Each row is where one point has got to under a steady rotation. How many steps took it there?
The counts run from 0 to 132.
[  1  16  26  -6  -2  -6 -23 -21   6  11 -11 -38  27  33  55 -25  37   0
 -34  -6 -22 -25 -33   7  41  -5 -10   3   7 -32  23  13  51  12  10  48
 -19 -14 -24 -25   4  -3  13  10 -16   3 -11]
21
[-11  10  38  -3 -29   0 -37 -15  14   8 -13 -15  57  15  45 -19  34  12
 -42  -8   1  -3 -31  31   2 -14  -7  -9  -2 -33   4   1  35  32  -1  19
 -22 -34 -17 -15   2  -5   3 -18 -15  29  -8]
120
[-13  -3  12   4 -13   3 -35  -6  11  -2  11 -38  38  30  32 -15  22  10
 -40   0 -27 -22 -34 -19  25 -45 -24  13  -4 -26  25   1  39  24  -1  27
 -15  -5 -37 -10  -8  -3   0  16 -10  36 -25]
130
[  5  10  24  -7 -34   4  -6   2  19  15 -17 -12  46  13  49 -33  26   1
 -35   2   7   2 -46  33   9 -10 -14 -10   0 -24  10   8  61  29  17  23
 -13 -41 -17 -19   3  -1   7  -1 -14   1 -20]
87
[ -5  -3  10 -12   7  -3 -20   1  -9 -21  -9 -33  49  25  45 -26  32   5
 -40 -20   1 -16 -46   7  20 -12 -16  12  13 -32  29   9  34   0   5  52
 -27 -19 -27  -1   2  -6  -8  11 -14  22 -23]
116
[  5  14  30  -2 -23   5 -17  -7  16  15 -15 -20  40  14  54 -23  32  10
 -34  -2   4  -7 -44  32  13   0 -10 -10   4 -28  11   7  55  33  16  31
 -19 -44 -20 -20   6  -6   4 -13 -17   8 -13]
103
[-17  10  31  -2 -31   7 -31 -20  13  16 -14 -18  59  23  46 -15  35  11
 -50 -18  -1 -15 -32  24  15 -26 -14   2   2 -28   7  -7  43  25   4  23
 -20 -23 -21 -18   6 -10   0  -8  -9  19 -18]
23
[ 30  12  22  14 -19  -1  -1   4  38   3  -9 -16  26  20  49 -48  25   9
 -23  26 -41  13 -40   8   9   8 -16  -5  -1 -28  10  33  34  27  19  20
  -8 -29  -1 -21  -9  13  27  15 -11  17 -20]
78
[ -1  -6 -12   5 -15   1 -15   4  14  -9   9 -22  37  32  31 -31  19  15
 -49  15 -24  -9 -43 -30  28 -35 -28  20  -4 -21  25  22  22  19   3  38
  -9  -3 -27  -2 -11  -7  10  25 -12  27 -31]
50
[ 13   9  21  -5 -15 -20  -9  -1  29 -14 -17 -15  36  26  43 -55  23   8
 -24  26 -46  29 -33   7  16  -2  -4  -9  -8 -35  11  42  14  20   7  38
 -11 -10  -8 -17 -15  11  33  12 -10  22   0]
61
[  3   8  39  23 -32   3 -32  -8  28  -8   8 -24  47  21  45 -23  32  13
 -39  -5 -27 -10 -30  13  -4  -6 -19   3  -1 -35   2   8  18  19   8  -1
 -14 -24 -10 -14   1   3  12  -1  -8  52 -31]
15
[  6   6  25 -17  12  -5  -5   8   3 -17 -22 -36  40  21  48 -29  30 -10
 -22 -16 -16  -5 -41  22  25  -8  -6  -5  11 -38  29   8  58   7  15  46
 -27 -25 -25 -17   2   4   0  13 -12   5  -1]
101
[ -7   3  23 -20  11  -8 -21  -1  -1 -15 -17 -37  43  25  49 -23  33   5
 -29 -18 -14 -10 -36  17  31  -7  -6   3  10 -33  27   9  41   6   5  52
 -29 -19 -27 -11   0   0   1   6 -15  15  -1]
117
[-10   5  34  -5 -27   8 -23 -10  12  10  -8 -24  56  17  40 -19  31   1
 -44 -18   3 -17 -36  27   4 -25 -16  -2   0 -25  13 -12  59  25   6  14
 -20 -30 -26 -11   6  -4  -7  -2  -6  20 -19]
7
[-17  10  26  -9 -38  -5 -27 -24  12  16 -15  -9  59  24  38 -26  28  14
 -60 -10   3  -4 -34  19  17 -27 -13   0  -1 -26   4   1  42  27  -3  30
 -13 -12 -18 -19   2 -16  11  -3 -13  12 -13]
39
[ -4   4  31  -3  -3 -22 -34  -4  13 -26 -20 -26  42  27  48 -36  31   3
 -27   3 -31   6 -35  22  19   4   3  -7  -4 -46  14  36  -4  11   3  43
 -27 -13 -15  -6  -3   3   9  -2 -13  32   5]
28
[  6  15  20  15 -32 -10 -26 -21  32  10  -5 -11  29  21  47 -42  30  18
 -43  20 -38  10 -31   2  20   5 -12  -1  -8 -32   4  37  13  29   0  30
  -7 -16  -5 -25  -6   1  32   2 -12  27 -16]
46
[-21 -12   5  -3 -10  -5 -43   7  10 -12  -6 -27  50  15  31 -19  27  16
 -30  13   0  -8 -58  13  20 -21 -11   1   1 -31  23  28   4  29  -5  49
 -17 -27 -27   5   0 -11  -7 -16 -21  37  -1]
26
[ -7  -7  10  13 -15   6 -34  -5  18 -14   8 -32  39  32  33 -26  23   9
 -36   9 -44 -17 -36 -24  26 -40 -24  15  -8 -27  20  13  16  24   0  20
 -12  -6 -30  -9 -12   1   8  14 -13  46 -22]
33
[ 12   4  23  14 -14  16  -8  13  20 -15   7 -28  53  25  34 -26  29   2
 -28  -4 -37 -15 -29  -4   3 -38 -23   9  -5 -23  20  -9  55  15  17  -2
 -19 -22 -27 -12  -6  10   3  24  -6  40 -27]
97
[-27  -4  15  -7 -16   0 -39   4  11  -2  -4 -31  58  19  32 -14  28   6
 -26  16 -14 -11 -44   9  19 -49  -9   0 -10 -34  21  14  23  40  -4  30
 -19 -27 -39   0  -9  -7  -8  -9 -21  33   8]
25
[  0  11  29  22 -36  -2 -33 -19  27  -1   4 -16  46  28  46 -29  36  21
 -50  -7 -32  -3 -25   4   1  -8 -19   6  -6 -36  -3  12  11  21   2  11
 -15 -15  -8 -14   0  -1  22  -3  -3  46 -27]
31
[  8  -3   9 -14   6   0  -3  11  -6 -29 -14 -31  50  19  43 -28  28  -1
 -33 -20  -2 -10 -48  15  17  -7 -19  11  13 -30  31   8  44   0  17  45
 -25 -30 -27  -1   2  -2  -4  17 -10  19 -25]
100
[ -2   0  20  -9 -13 -27 -21  -1  15 -27 -22 -16  50  25  44 -44  27   8
 -38   8 -30  25 -36  11  17  -3   2  -7  -4 -38  11  33  -6  11  -4  46
 -21  -8  -6  -2  -9   1  19   2  -8  33   3]
44
[  5  -6   9   1   2  -2 -20  -3   0 -29   1 -32  39  29  46 -27  33   7
 -47 -23 -16 -20 -45  -4  23  -1 -20  21  15 -32  33  12  22  -5   8  42
 -23 -10 -19  -3   3  -5   0  19  -6  31 -34]
19
[ 16  -5   5 -22  -1  -1  16  18   1 -28 -15 -23  50  24  41 -43  26  -6
 -36 -14  -5   0 -51  12  20 -11 -19   5   8 -27  26  10  50   0  18  43
 -21 -19 -19  -3  -2  -3   1  26 -10   9 -26]
84
[ -5  -1  24  -8 -21   4 -10  22  23 -13 -17 -16  63  10  28 -29  20   1
 -16  17 -15   3 -42  27  -3 -41 -11  -9 -13 -24  11   5  45  39   9  11
 -16 -36 -31  -5 -12   7  -6  -2 -13  32   4]
89
[ 23  14  31  18  -2  -5 -22  -5  25  -6   0 -34  19  19  54 -31  38   7
 -15   9 -47  -9 -38   7  19  14 -16   4   6 -42  17  32  28  16  10  27
 -19 -28  -8 -21  -6  13  20   7 -13  32 -14]
110
[-14 -11  -2  -1  -7   4 -28  -4   2  -6   6 -29  42  30  36 -16  25  11
 -45  -4  -4 -22 -48 -17  34 -29 -22  17   7 -25  30  14  28  20  -1  47
 -16 -16 -36   0  -3 -10  -2  13 -14  27 -27]
131
[  2  -9  12   8  -5   4 -29  22  17 -25   0 -24  47   9  36 -25  32  16
 -19  17  -9  -2 -58  13   1  -4 -18  -1   1 -36  23  34  11  26   6  30
 -21 -43 -21   5  -6  -1  -4 -13 -19  52 -14]
107
[  7  -2  28  15 -16  11 -19  14  28 -21   8 -34  51  23  35 -30  30   0
 -21   5 -41 -11 -32   2  -7 -29 -24   4  -6 -28  12   2  32  26  11  -9
 -16 -27 -22  -7  -9  17   0   8  -7  58 -21]
0
[ -8  14  29   2 -22   2 -28 -25  14  25  -5 -26  36  22  53 -17  36   8
 -44 -12  -6 -25 -36  15  29  -9 -13   3   6 -28  12   5  47  26   9  35
 -18 -22 -23 -23   7  -8   5   1 -12   5 -21]
22
